(in the rows, 128 means zero)
Each path below is one point turned by a fixed rotation once a step. After each direction that follows a path, write how fast that rotation turns it, in degrees per step (0 if it stays still).
Each turn is a multiple of 5 degrees from 10 to 175, or 0.
Each row of a path follows its step; steps can be skipped.
Path 1:
step 1: [130 132 125 131 126 134 117 127 128 141 129 126 121 131 133 133 128 132
 127 124 123 132 131 137 125 128 138 121 119 124 129 135 135 123 127 132
 123 119 136 123 138 129 126 123 125 137 128 126]
step 2: [128 120 124 117 132 134 126 127 121 129 124 135 126 130 124 125 124 126
 136 124 126 126 118 125 125 121 126 127 132 120 133 128 133 128 138 122
 140 124 122 136 119 133 123 130 130 132 135 138]
step 3: [116 137 132 127 134 126 136 128 128 125 131 129 141 129 120 124 126 132
 122 124 123 137 117 133 127 128 133 130 116 126 133 120 122 123 129 127
 125 128 132 130 139 124 131 128 131 129 134 123]
step 6: [123 127 126 121 129 125 129 140 124 132 124 116 132 135 130 132 124 130
 120 133 123 129 128 131 134 130 136 136 122 134 133 125 128 122 136 128
 129 126 125 121 140 116 133 121 126 129 132 129]
step 9: [130 127 132 120 120 129 134 135 136 131 124 123 133 132 130 128 132 126
 134 131 123 126 141 122 131 123 125 133 127 133 122 126 129 136 129 133
 130 122 131 131 137 116 138 124 134 129 137 122]
step 14: [117 136 134 134 123 133 126 116 140 123 122 131 129 138 132 123 134 133
 136 135 126 134 135 121 127 125 132 122 120 126 132 126 124 128 132 127
 125 126 125 130 139 130 132 133 127 124 126 128]
step 16: [126 139 134 122 130 122 127 127 126 115 123 128 134 132 134 123 129 130
 130 124 142 131 117 123 128 135 133 123 137 124 129 127 127 131 129 125
 136 135 131 124 118 122 125 131 133 123 128 126]
step 19: [121 131 120 127 128 119 132 128 127 114 130 124 136 135 132 123 123 133
 134 125 131 137 132 123 124 134 130 131 127 130 129 115 122 122 129 119
 126 134 141 126 128 131 125 132 125 130 126 131]
step 20: [124 125 126 136 123 131 135 140 138 134 126 133 131 139 129 138 126 126
 128 133 128 129 125 127 130 133 114 126 132 133 120 128 126 127 123 137
 133 123 122 120 130 131 132 126 122 122 132 125]
step 26: [134 136 126 133 123 132 126 118 129 136 132 123 131 128 121 127 125 126
 121 133 135 120 126 130 122 126 120 144 130 132 129 141 123 132 121 130
 126 137 129 128 124 130 128 125 120 131 130 132]
Directions:
[129 129 130 126 130 127 125 128 128 127 129 127 128 129 130 128 129 132
 127 128 126 130 129 128 124 131 128 128 126 129 127 126 128 128 129 126
 126 128 127 128 128 128 132 128 128 126 129 126]
135
[129 129 128 127 129 128 126 130 131 130 131 129 127 130 125 128 127 128
 129 128 128 128 130 129 129 131 127 130 128 127 130 129 128 132 127 130
 127 128 127 125 128 127 128 127 128 132 129 127]
130
[129 129 124 128 129 129 128 127 128 129 128 129 126 131 128 128 131 128
 129 128 128 126 130 124 128 126 129 129 125 128 131 126 129 125 131 127
 128 129 128 128 128 127 126 125 126 127 128 128]
85
[128 129 128 130 126 130 127 124 130 127 127 126 126 124 128 130 130 128
 126 130 127 126 130 128 127 127 127 131 129 129 129 128 130 130 128 127
 127 127 127 129 126 126 128 130 130 129 128 126]
25
[128 130 125 129 130 128 127 129 126 125 128 129 129 127 128 125 128 127
 129 129 125 126 128 126 128 130 129 128 131 127 127 126 126 128 130 129
 129 127 126 127 129 130 127 131 129 130 125 127]
130
Path 2:
step 0: [130 122 129 121 133 120 119 120 131 135 144 127 122 128 123 136 131 131
 128 118 130 127 121 128 126 139 133 120 129 118 129 122 130 127 124 122
 126 132 129 121 125 121 120 122 127 134 130 119]
step 2: [117 122 118 128 140 124 125 112 138 133 125 130 128 129 133 130 128 132
 132 123 139 135 126 134 138 132 134 126 134 127 124 131 127 133 127 131
 137 122 127 123 133 133 134 127 129 125 133 132]
step 12: [128 129 124 127 136 127 122 120 133 129 141 123 129 131 131 133 124 125
 145 116 128 128 131 136 131 133 133 123 127 133 123 132 128 138 132 130
 129 129 125 119 133 118 126 128 139 135 133 127]
step 15: [129 126 112 124 135 122 125 113 132 130 140 131 126 123 132 126 123 123
 125 129 133 130 121 134 124 126 130 121 128 128 125 115 125 126 122 132
 129 132 128 132 136 127 123 138 135 128 130 137]
step 16: [123 133 127 132 136 136 125 128 132 127 133 141 120 129 129 132 128 128
 131 124 122 137 134 123 127 133 126 112 123 125 132 122 135 127 135 125
 126 140 135 116 124 133 123 123 133 121 128 129]
step 19: [122 134 131 132 137 125 115 120 134 129 129 129 135 136 145 130 127 127
 137 120 130 136 128 121 126 133 135 125 134 116 130 128 121 123 128 130
 132 130 131 133 126 125 125 123 132 122 124 134]
step 23: [123 132 123 124 132 118 131 114 127 128 132 128 122 136 130 142 130 130
 129 126 127 139 132 127 133 133 124 118 126 115 124 130 137 127 130 129
 132 121 129 120 126 124 126 131 124 134 128 115]
step 24: [127 125 123 127 141 129 119 119 135 129 139 115 129 135 136 130 120 131
 137 124 129 142 122 130 126 132 129 127 126 140 130 121 123 126 131 123
 132 130 129 134 130 127 132 125 120 132 128 132]
step 26: [117 130 127 131 137 135 126 119 120 127 128 133 117 121 141 134 120 130
 129 127 135 131 130 125 132 119 126 113 125 121 119 124 127 124 128 118
 124 131 133 134 134 129 126 126 131 125 128 124]
step 29: [118 123 121 129 131 133 127 119 138 128 132 127 124 134 137 139 123 132
 128 121 132 142 132 125 139 134 135 126 133 126 131 132 128 138 132 122
 125 126 130 120 130 133 131 119 129 133 127 132]
Directions:
[127 125 131 128 126 127 128 128 127 125 130 130 130 126 129 131 127 127
 127 129 127 129 128 126 128 130 129 130 132 128 130 129 128 130 128 126
 126 129 129 130 127 129 126 128 130 125 129 129]
35
[127 124 130 128 130 128 128 130 129 129 127 126 127 127 127 127 127 128
 126 128 127 130 127 128 126 127 130 125 128 128 128 126 127 125 126 128
 129 126 126 133 128 127 128 130 129 126 130 126]
170
[126 129 129 127 127 129 126 130 131 130 128 129 128 129 128 128 128 130
 127 125 127 128 126 126 126 128 130 129 129 128 129 126 128 127 127 125
 129 130 129 127 128 129 128 126 122 127 127 128]
135
[125 126 129 129 130 125 126 129 129 128 127 131 129 126 125 128 132 127
 129 129 127 128 126 128 129 130 125 127 126 127 126 129 129 128 130 128
 129 127 129 127 128 128 129 127 126 126 131 127]
155
[127 127 129 130 132 129 126 128 129 127 127 125 129 132 129 126 128 129
 127 129 127 126 128 128 130 130 130 127 128 129 128 129 123 130 129 126
 125 126 128 126 129 129 128 128 128 127 128 129]
145
[126 126 129 126 128 131 127 130 129 131 127 130 128 128 128 127 127 127
 130 129 129 128 129 129 127 126 128 128 127 132 125 130 130 128 127 125
 128 129 129 125 127 129 128 129 132 129 129 128]
80
[127 126 132 127 129 129 126 128 129 130 128 127 127 126 129 128 128 126
 129 126 129 127 127 129 132 127 128 129 128 129 131 128 128 129 128 131
 128 128 127 129 127 127 131 127 129 130 127 131]
145
Path 3:
step 0: [120 128 119 125 132 136 125 134 125 129 121 136 129 136 132 122 129 129
 121 136 125 133 129 127 132 115 121 124 127 123 125 123 131 126 116 135
 128 131 126 134 134 129 127 134 135 122 127 132]
step 2: [123 134 134 132 129 128 130 128 125 139 140 127 128 126 133 125 128 127
 131 137 130 129 122 126 129 136 126 135 130 126 130 128 131 127 133 135
 138 124 127 121 127 127 116 127 139 120 125 117]
step 10: [133 130 131 124 131 136 129 126 125 133 127 127 138 133 123 139 130 123
 122 131 131 139 137 140 126 125 126 130 120 124 129 132 120 125 132 126
 121 134 126 137 129 128 130 127 120 128 137 126]
step 11: [126 131 127 126 121 132 113 134 130 124 131 114 127 132 134 129 121 124
 129 125 140 129 123 124 130 129 127 133 126 128 130 132 123 125 131 123
 128 123 124 132 122 133 114 130 127 134 130 134]
step 15: [130 135 124 129 130 132 125 125 136 137 129 131 127 130 137 132 131 127
 126 129 128 136 122 128 130 128 123 132 133 119 137 121 127 113 129 130
 137 126 121 127 129 139 128 132 129 134 126 116]
step 16: [125 126 124 132 123 128 129 129 127 128 128 131 125 134 124 122 123 129
 129 129 138 133 124 126 134 106 123 137 125 131 123 131 124 124 121 140
 134 128 125 126 134 123 127 122 127 128 131 131]
step 17: [133 123 137 130 134 120 128 134 121 130 133 122 131 127 128 134 129 129
 118 119 129 134 116 130 128 129 134 131 135 122 117 131 121 128 131 135
 126 126 133 127 130 131 131 129 134 116 127 131]
step 21: [128 132 137 122 128 127 140 133 128 125 128 132 136 127 141 126 119 130
 137 126 131 131 123 116 130 127 133 132 120 128 127 138 132 122 129 127
 131 129 135 132 126 126 126 123 130 121 123 121]
step 22: [132 128 119 127 129 130 126 134 125 126 133 125 134 128 131 125 132 124
 128 119 127 120 126 141 134 133 114 130 127 127 129 127 124 123 121 122
 129 134 136 132 135 126 138 125 124 117 125 123]
step 23: [121 132 118 123 129 140 123 130 123 132 130 126 138 128 125 132 123 132
 126 129 125 130 131 131 133 126 134 130 124 132 122 131 128 140 125 130
 120 131 122 142 127 121 123 133 134 125 134 129]
Directions:
[129 125 127 128 127 127 129 128 128 125 129 127 129 128 132 128 127 127
 128 131 129 130 128 129 129 129 128 129 127 127 128 130 127 125 125 130
 128 130 125 129 126 128 132 129 126 129 128 129]
65
[128 125 132 129 126 126 132 127 125 130 129 128 126 128 128 127 128 129
 127 129 128 129 130 128 127 129 129 129 125 129 127 130 128 128 131 129
 130 126 129 127 129 128 130 129 128 126 129 128]
95
[128 129 129 126 129 129 127 127 129 129 127 131 130 125 129 128 128 128
 126 132 130 129 129 126 128 126 129 127 127 132 127 128 127 127 126 127
 127 128 127 128 129 128 126 131 129 129 131 125]
140
[129 128 129 127 128 129 128 129 128 128 129 126 130 127 130 128 127 129
 132 126 125 126 130 129 131 127 129 127 124 129 129 129 128 128 129 124
 127 128 129 129 126 126 128 130 125 127 130 128]
25
[128 127 128 127 126 129 126 129 127 127 128 129 127 125 129 130 127 129
 128 130 126 128 126 128 128 127 126 127 130 127 128 130 129 130 129 127
 127 129 128 127 130 129 127 130 130 127 130 134]
60
Path 4:
step 1: [122 123 129 128 124 134 135 128 132 126 121 126 136 123 129 126 140 122
 133 125 129 125 140 122 124 129 129 130 126 120 133 131 127 123 130 136
 139 132 127 133 122 119 122 125 126 131 133 119]
step 6: [129 127 116 126 129 129 121 133 126 127 124 129 130 131 129 120 128 132
 122 133 131 130 136 118 126 119 125 130 133 129 134 134 131 132 131 121
 121 124 125 122 131 130 129 126 136 141 127 141]
step 10: [132 127 122 132 136 136 130 124 127 125 119 133 133 120 129 131 126 126
 137 132 125 124 133 127 122 136 131 138 132 135 120 134 125 124 128 126
 125 136 137 136 123 123 137 127 122 123 121 127]
step 11: [136 120 141 123 130 124 133 132 130 135 122 131 124 133 124 125 137 129
 125 122 126 127 133 129 125 138 133 118 125 124 124 127 125 134 127 122
 130 132 124 126 139 123 133 130 121 128 120 127]
step 13: [119 129 133 138 133 118 132 122 125 112 136 129 128 131 124 125 132 138
 127 129 134 129 131 121 131 129 129 128 120 130 127 127 127 130 128 130
 130 136 123 126 118 134 125 133 126 125 135 134]
step 18: [131 129 124 124 120 139 125 131 136 129 133 143 138 124 132 123 120 128
 130 138 131 116 129 127 128 133 126 129 127 118 125 125 123 128 128 122
 129 128 128 122 123 128 127 132 125 131 129 123]
step 19: [127 126 121 135 130 126 131 126 123 138 124 130 129 133 133 117 133 133
 132 122 130 129 134 130 131 136 127 133 134 124 133 124 130 127 127 129
 127 126 119 126 123 131 147 122 124 122 125 124]
step 27: [127 119 124 121 129 125 122 122 139 131 125 127 135 126 129 127 125 127
 137 114 125 118 131 139 132 126 120 136 129 124 131 126 125 131 120 127
 122 126 131 129 129 126 127 134 123 124 127 128]
step 28: [131 130 128 120 131 132 129 132 117 123 127 132 127 124 136 135 140 129
 134 122 127 126 122 133 127 129 139 134 121 124 129 124 129 130 128 136
 129 131 121 121 126 128 132 127 126 124 131 113]
step 29: [124 137 125 125 129 135 128 127 125 127 123 124 137 133 126 119 130 121
 122 127 126 131 126 124 141 131 132 123 130 137 123 131 116 125 128 135
 122 137 125 124 137 136 130 129 126 128 129 129]
Directions:
[131 128 126 130 127 125 127 126 128 131 128 128 128 129 128 129 126 129
 128 129 131 128 125 128 127 126 129 128 126 128 127 131 131 129 126 130
 129 127 128 129 128 130 126 129 129 131 128 129]
40
[130 128 132 128 128 130 128 130 129 130 130 130 127 130 128 126 128 128
 128 131 128 127 128 128 128 127 128 127 128 128 124 127 128 128 127 127
 127 130 130 130 128 129 132 124 127 129 129 130]
55
[129 127 128 130 127 128 126 130 126 123 130 129 128 126 129 129 129 131
 128 129 128 125 128 127 128 129 130 129 130 127 127 128 127 131 128 128
 130 130 128 127 130 125 126 127 128 129 127 129]
145
[127 127 128 129 128 127 126 126 130 129 130 126 130 130 127 128 129 130
 127 124 127 128 128 127 129 130 127 127 125 128 130 125 127 128 129 130
 131 129 128 128 129 128 130 125 127 128 127 131]
175
[127 128 128 129 129 128 129 127 128 126 129 127 126 127 126 126 128 129
 130 126 131 128 128 129 127 127 131 129 127 130 126 125 130 127 127 126
 129 127 127 129 129 127 132 130 130 130 126 125]
125
[128 128 126 128 127 128 129 127 130 130 127 129 128 126 129 131 127 130
 127 126 127 128 130 128 129 131 129 126 129 126 128 130 128 128 124 126
 130 129 131 129 126 127 130 128 127 129 128 125]
45
Path 5:
step 4: [127 121 131 128 141 130 123 144 129 130 127 134 123 126 119 121 125 126
 124 126 127 130 125 132 137 118 124 128 130 135 122 131 123 120 129 132
 130 123 130 123 129 124 131 127 120 120 130 136]
step 10: [126 117 130 122 128 124 129 130 129 131 124 126 134 129 135 125 129 122
 124 134 126 116 123 127 130 120 126 134 125 140 120 132 119 118 120 127
 135 124 131 130 119 129 129 126 130 133 127 136]
step 11: [131 123 127 136 142 131 131 136 125 130 124 124 117 131 120 121 127 125
 127 123 130 127 126 136 132 124 137 132 120 116 123 124 127 129 123 134
 123 132 128 122 123 125 123 124 137 130 132 132]
step 12: [141 126 127 136 125 133 132 123 124 132 133 135 128 136 129 124 127 119
 123 133 127 128 131 124 128 134 121 131 130 131 134 128 131 132 121 129
 125 134 134 141 121 126 131 114 126 135 123 127]
step 19: [136 116 127 129 127 132 120 126 124 125 125 128 129 128 130 123 124 121
 117 135 123 129 127 114 128 129 132 129 144 130 126 127 123 125 139 127
 127 130 127 136 126 129 135 123 125 123 126 130]
step 21: [132 131 130 135 142 125 136 130 127 124 131 126 131 129 124 126 141 121
 124 131 126 125 124 120 131 132 119 134 121 130 119 125 123 126 131 131
 136 133 136 125 128 123 130 125 127 120 122 134]
step 22: [131 119 128 132 124 127 138 133 131 141 130 137 128 126 125 126 122 125
 121 134 125 114 130 132 130 131 128 120 127 131 120 128 122 129 125 121
 128 129 128 129 121 126 121 129 137 134 138 130]
step 24: [146 131 121 122 128 134 127 131 129 126 125 124 127 139 127 122 128 127
 126 132 125 124 132 121 120 126 124 126 140 125 128 138 129 132 122 121
 130 134 126 139 131 128 129 126 134 122 129 130]
step 27: [129 131 135 137 141 129 128 137 136 129 130 131 127 128 127 122 127 121
 128 130 133 121 133 139 135 125 124 128 125 124 129 126 124 130 121 119
 136 128 133 130 116 127 126 127 130 129 129 139]
step 28: [136 118 130 132 133 125 133 123 121 128 144 134 127 128 129 124 127 127
 123 130 121 125 119 124 129 133 130 128 122 127 120 128 120 137 124 135
 118 132 137 129 126 129 126 126 133 132 123 126]
Directions:
[131 129 130 127 126 130 125 127 128 127 124 132 127 128 128 130 129 126
 127 129 129 129 128 128 126 129 129 130 129 128 126 128 127 130 127 127
 127 129 127 126 130 128 128 130 127 128 126 128]
65
[125 127 128 128 127 129 131 128 127 129 125 130 127 126 126 127 126 126
 131 131 127 128 129 129 129 126 129 130 128 128 127 127 129 127 132 127
 127 128 127 128 127 126 128 126 131 128 127 126]
95
[129 127 126 128 130 128 128 128 126 130 131 129 129 126 127 127 124 130
 129 129 130 129 130 128 125 128 127 126 128 128 128 129 127 131 128 125
 126 128 129 128 127 132 129 128 126 126 125 126]
70
Path 6:
step 0: [131 132 137 119 144 131 126 119 122 118 126 129 130 133 130 125 133 129
 127 140 121 132 125 129 129 132 126 125 127 133 130 131 129 133 128 127
 129 129 132 129 138 122 130 128 134 125 138 119]
step 1: [130 132 121 129 128 125 121 127 125 126 129 133 128 124 127 132 131 125
 119 130 129 124 138 128 123 130 131 130 135 119 132 138 133 119 132 133
 125 139 120 132 122 119 126 127 111 127 130 123]
step 3: [119 127 135 137 133 134 124 136 121 130 127 128 130 126 132 125 124 128
 141 135 131 141 128 134 125 129 123 119 133 123 136 138 125 128 133 137
 125 123 127 126 126 124 126 126 127 135 131 130]
step 4: [130 125 128 123 131 126 133 118 125 124 127 126 119 130 126 120 139 126
 128 130 127 130 122 120 127 121 132 134 130 126 126 129 117 123 134 130
 124 118 118 134 139 118 127 130 123 123 125 126]
step 5: [125 130 138 124 127 129 124 134 125 132 138 130 128 137 131 142 127 123
 118 131 130 124 133 126 130 121 124 136 123 124 135 127 127 124 126 131
 120 128 119 124 117 122 128 124 132 134 135 131]
step 7: [127 135 134 134 131 127 117 124 131 122 114 127 120 130 128 124 133 133
 115 137 126 138 131 127 126 126 125 129 130 134 138 133 129 129 123 135
 126 123 131 128 125 128 123 121 122 125 129 129]
step 11: [126 135 131 128 122 115 130 121 119 116 125 127 129 133 127 128 128 127
 120 127 122 130 127 128 133 123 123 137 127 130 132 123 131 118 136 131
 123 132 122 136 127 130 117 128 129 126 135 118]
step 17: [130 137 127 127 127 130 130 119 134 127 124 130 124 125 135 129 139 125
 129 140 134 137 137 136 131 129 122 130 135 127 128 132 125 126 132 133
 129 137 113 125 126 123 129 129 127 126 133 120]
step 23: [118 128 136 132 132 139 121 133 130 123 125 128 127 133 127 130 138 134
 129 129 132 141 132 125 119 130 117 132 132 129 129 129 137 124 129 123
 127 124 129 125 128 128 126 119 127 130 140 120]
step 24: [121 125 122 132 128 121 129 123 131 132 124 127 123 122 124 116 135 139
 119 127 127 133 128 122 136 127 132 133 133 128 131 120 120 124 129 132
 123 135 114 129 123 127 130 130 119 131 123 128]
Directions:
[127 127 125 127 126 125 129 128 128 127 129 129 131 132 127 129 129 127
 130 129 128 133 129 127 128 128 128 130 129 128 128 127 125 130 132 127
 128 127 127 127 127 129 130 126 128 129 128 128]
55
[131 125 128 127 126 127 128 126 128 129 129 127 126 127 127 129 125 131
 127 129 128 129 126 127 128 127 128 132 129 127 130 129 128 126 130 128
 130 131 129 125 128 128 126 128 127 128 129 129]
110
[129 128 127 130 128 129 128 127 125 127 130 128 131 126 127 127 126 131
 128 127 126 128 130 128 129 130 130 129 127 129 128 128 130 127 129 129
 130 130 127 129 129 130 132 128 129 125 129 125]
25
[125 129 127 129 129 127 126 126 127 124 128 129 127 129 129 128 127 128
 128 129 131 126 127 128 126 125 130 127 127 129 128 127 128 126 128 124
 128 127 128 125 130 129 128 127 129 127 126 127]
155
[128 130 127 128 130 128 128 128 129 131 127 131 129 128 130 131 127 129
 132 128 127 127 126 127 127 128 128 127 128 129 126 129 128 126 128 128
 130 128 125 126 125 128 129 127 123 130 127 126]
160
[128 128 127 127 126 126 127 128 129 128 126 127 126 126 129 130 127 129
 127 129 126 124 130 126 128 129 131 131 129 127 129 128 127 129 127 131
 129 123 128 129 128 129 129 126 128 128 128 128]
125
